A single turn carries every row of the set below to another of its rows. Some are shown first; where does it send the rows asked next?
j_314: [-41 -32 -21  -5  12   9  -3   3   2 -18   2   9  44 -37  12  14]
j_568: [  1  -7  49   3  17  -2  16  39  -7 -26  -1  29 -29   6 -32 -11]
j_33: [ -7 -46  23   5  12   4 -24  17   6 -21  14  17  -2 -60 -20 -53]
j_346: [ -1 -38  20 -26  27  24 -18   3  -4 -14  26  -3   1 -43 -54 -18]
j_344: [-39 -25  -2 -16   4  18 -22  -2 -15   2 -53  29 -41  -4   0 -48]
j_307: [ -6 -50 -13 -20 -28  21   7   3 -27 -44  -9   3 -36 -26  17   5]
j_118: [ 21 -25  -3   8   9  16   9  18 -38 -52 -23  52 -25 -18   3 -32]
j_172: [-33  19 -30 -43  30  27 -27  -2  17 -11  20  11 -34 -11  -7 -21]
j_230: [ -5 -44 -24  11  17 -10  20  -4 -35 -17 -31  46  -4  13  14 -10]
j_42: [-17 -26 -14  -8   4   7   0  10   7  58  -7  15  20 -21 -23 -39]
j_147: [-41  13 -23 -11  34   6  43   5  18 -13  30  28  10 -19 -25 -11]
j_543: [-34  29  -1 -11  -7 -12  48   9   7  -9 -13  16 -20   1 -40 -12]
j_954: [-11 -36  31 -22  12  -5  11  39 -15 -12 -37  29  -2 -42  -7 -50]
j_326: [ 26 -16 -19 -49  23 -28  24  28 -15 -41 -16   6  -1 -14   1 -12]
j_369: [-43   8 -14 -45   5  25   9  -3  -8 -14 -17  15 -60 -38 -23  -5]
j_432: [ 37   0  -4 -11  -3 -12   6   3  -4   7  -2  17 -50   8   9  14]
j_922: [-24 -28  20  30   4  14  15  32  16 -25  33  18   2  11 -16 -25]
j_682: [-15 -19 -26  -4  44   3 -44  25  -2 -19   9  17  10  -6   1  22]
j_234: [ 26   4 -19   0   1  -5  42  35  -8 -39 -22  29 -13   7  -5 -38]
j_804: [ 14  12 -19 -12 -14  19  10 -34  -4 -32 -30  19 -49  -7  -3 -35]
j_552: [  6 -28  -5  -2  17  -1 -20  -3  37   1  12 -18 -10 -54 -16  16]
j_617: [-35 -14 -25 -29  26  14  16   2 -14  12  18  23  26 -49 -46  -8]
j_148: [-27 -34  -2  23  -2  13 -23 -28  26 -13   1 -13  11  -4  -4   8]
j_46: [-18 -20 -17 -32  22  37 -46  20  -6  -2  18  -3 -20  14 -35 -18]
j_567: [ 32  19 -19 -18   9  11  46   4   1 -22  -8  27 -48 -27  -9 -11]
j_769: [  5 -12 -22  -9 -24 -31  18 -43 -10 -18 -26   3 -17 -31 -20 -18]
j_536: [-25 -11 -17  -8   0   8 -36  -3  14  33  -9  25 -13 -33  10 -59]
j_103: [ -1  -8 -36   1  20 -27 -23  24  32  18  -7  -7  17 -12  -7  -5]
j_92: [  3 -15 -15 -14 -30  25  18  -4 -23 -30 -36  32 -21 -42  22 -43]
j_8: [-30 -20   5   6 -14  32  -4  12   3  18  19   4  14  31 -25 -17]

j_234 moves to j_567
j_33 moves to j_922
Now find these:
j_307 moves to j_230
j_568 moves to j_543
j_8 moves to j_617
j_552 moves to j_148

